[[-4.28 -1.99  4.43 -0.16  1.47  3.29 -4.60  3.76 -3.02  1.03 -2.31 -4.36
  -0.59  4.18]
 [ 0.25  3.26 -0.89  2.56 -2.43 -3.90  4.62 -3.83  2.34 -4.47 -4.31 -3.29
  -1.90 -4.67]
 [-3.43 -3.47 -1.04 -1.71  0.37 -0.80 -3.64 -1.40  0.49 -0.93  3.96 -3.60
  -2.84  3.39]
 [-0.09  3.87 -1.17 -4.30  3.21  0.89 -1.81 -1.00  0.06  1.61 -2.73  0.36
   2.99 -3.19]
 [ 4.27 -4.33  1.14 -4.78  3.51  0.97  5.04  3.60  0.33 -0.36  3.09  1.49
  -2.45  4.58]
 [-2.15  0.05 -0.27  0.33 -3.94 -0.32  4.11  2.65 -4.21  1.50 -2.21 -3.17
   4.98  2.38]]
|
[[ 0.25  3.26 -0.89  2.56 -2.43 -3.90  4.62 -3.83  2.34 -4.47 -4.31 -3.29
  -1.90 -4.67]
 [-0.09  3.87 -1.17 -4.30  3.21  0.89 -1.81 -1.00  0.06  1.61 -2.73  0.36
   2.99 -3.19]
 [-2.15  0.05 -0.27  0.33 -3.94 -0.32  4.11  2.65 -4.21  1.50 -2.21 -3.17
   4.98  2.38]]

[[ 0.98  3.02 -0.04 -0.51  0.15  1.47 -0.13 -0.06 -0.77 -1.74 -0.47  0.29
  -0.44]
 [-0.02 -1.67 -0.22 -0.09 -0.13  0.54 -0.19 -0.23  0.07  1.19 -0.05  0.36
  -0.12]
 [ 0.32 -1.59 -0.11 -0.07 -0.03  0.07 -0.12 -0.11  0.49  1.07 -0.04  0.05
  -0.09]
 [-0.05 -4.58 -0.19  0.08 -0.14 -0.16 -0.15 -0.19  0.77  2.80  0.10  0.14
   0.02]]
|
[[-0.02 -1.67 -0.22 -0.09 -0.13  0.54 -0.19 -0.23  0.07  1.19 -0.05  0.36
  -0.12]
 [-0.05 -4.58 -0.19  0.08 -0.14 -0.16 -0.15 -0.19  0.77  2.80  0.10  0.14
   0.02]]

[[-2.00 -0.03 -0.59 -0.51 -0.70]
 [-0.23  0.66  0.70  0.30  2.38]
 [-1.28 -0.08  0.07  0.17  4.61]]
|
[[-0.23  0.66  0.70  0.30  2.38]]

[[ 0.66  0.23 -0.12  0.19]
 [-1.28 -0.19 -0.01 -0.31]
 [-1.33 -0.13 -0.06 -0.36]
 [ 0.15 -5.31  4.94  0.03]
 [-3.08 -0.08 -0.45 -0.73]
 [-0.25 -0.54  0.44 -0.10]
 [ 0.31  0.03 -0.01  0.13]]
|
[[-1.28 -0.19 -0.01 -0.31]
 [ 0.15 -5.31  4.94  0.03]
 [-0.25 -0.54  0.44 -0.10]]

[[ 0.78 -4.55  0.63  5.79  5.45 -0.63 -4.31 -0.53 -1.69 -0.01 -0.06 -4.87
   0.08 -0.28 -0.46]
 [-3.41  1.68 -0.47  0.64  1.06  0.54  1.15  0.38 -2.71  0.07  0.34  0.72
  -0.84  0.94  0.76]
 [ 0.10 -0.10  0.14  0.08  0.01 -0.06 -0.08  0.07  0.08 -0.09 -0.08 -0.06
  -0.16 -0.10  0.06]
 [ 0.26 -0.28  0.01  0.31  0.37 -0.13 -0.29 -0.01 -0.13  0.01 -0.01 -0.32
   0.14 -0.04 -0.13]
 [ 0.30 -0.66  4.02 -0.62 -0.74 -0.60 -0.03  5.41 -2.07 -4.30 -4.68 -0.79
  -3.49 -5.05 -3.95]
 [ 0.14  0.06  0.04  0.09  0.13 -0.17 -0.02  0.04 -0.07 -0.03  0.01  0.01
  -0.08  0.04  0.15]]
|
[[-3.41  1.68 -0.47  0.64  1.06  0.54  1.15  0.38 -2.71  0.07  0.34  0.72
  -0.84  0.94  0.76]
 [ 0.26 -0.28  0.01  0.31  0.37 -0.13 -0.29 -0.01 -0.13  0.01 -0.01 -0.32
   0.14 -0.04 -0.13]
 [ 0.14  0.06  0.04  0.09  0.13 -0.17 -0.02  0.04 -0.07 -0.03  0.01  0.01
  -0.08  0.04  0.15]]

[[ 1.24  0.08 -0.53 -0.79 -1.25]
 [ 1.27 -0.38  2.72  0.28 -3.61]
 [ 1.27  0.30  1.13 -1.22 -1.42]
 [ 3.01  0.48 -1.22 -2.43 -0.53]
 [-2.20  0.33 -0.77  2.56 -1.58]
 [ 4.82 -2.91  2.57 -0.34 -0.50]
 [ 3.96 -2.16  1.60 -1.67 -0.67]]
|
[[ 1.27 -0.38  2.72  0.28 -3.61]
 [ 3.01  0.48 -1.22 -2.43 -0.53]
 [ 4.82 -2.91  2.57 -0.34 -0.50]]

[[-2.72 -2.57 -1.15 -2.73  2.91 -4.07]
 [-0.85 -0.75 -1.68 -1.14  0.19 -1.17]
 [-4.63 -2.63 -2.26 -2.54  0.32 -2.10]
 [ 1.82  5.67 -0.76  3.82  0.55 -0.95]
 [-0.70  0.13 -1.17  5.53 -0.33  1.76]
 [-1.94 -2.18 -2.88 -1.11 -0.34 -0.96]
 [ 1.40  1.70 -2.46  2.39  1.69  1.10]]
|
[[-0.85 -0.75 -1.68 -1.14  0.19 -1.17]
 [ 1.82  5.67 -0.76  3.82  0.55 -0.95]
 [-1.94 -2.18 -2.88 -1.11 -0.34 -0.96]]

[[ 4.06  5.07 -1.64 -0.37  2.38  2.18 -1.60]
 [ 3.27  3.46 -1.26  4.12  1.11 -1.25 -1.13]
 [ 3.02  1.52  2.74  0.46  0.12 -2.24 -3.57]
 [ 2.51 -1.42  0.99 -0.90  2.92  3.30 -3.95]
 [ 1.58 -2.73 -3.41  2.00  0.30  0.77  1.57]
 [ 2.80 -0.74  0.61  4.59  0.95  0.08 -3.82]
 [-1.00  1.08  0.57  2.04 -0.58  3.58 -1.97]
 [-0.07  3.84  2.08  1.21 -0.85  3.65 -5.80]]
|
[[ 3.27  3.46 -1.26  4.12  1.11 -1.25 -1.13]
 [ 2.51 -1.42  0.99 -0.90  2.92  3.30 -3.95]
 [ 2.80 -0.74  0.61  4.59  0.95  0.08 -3.82]
 [-0.07  3.84  2.08  1.21 -0.85  3.65 -5.80]]
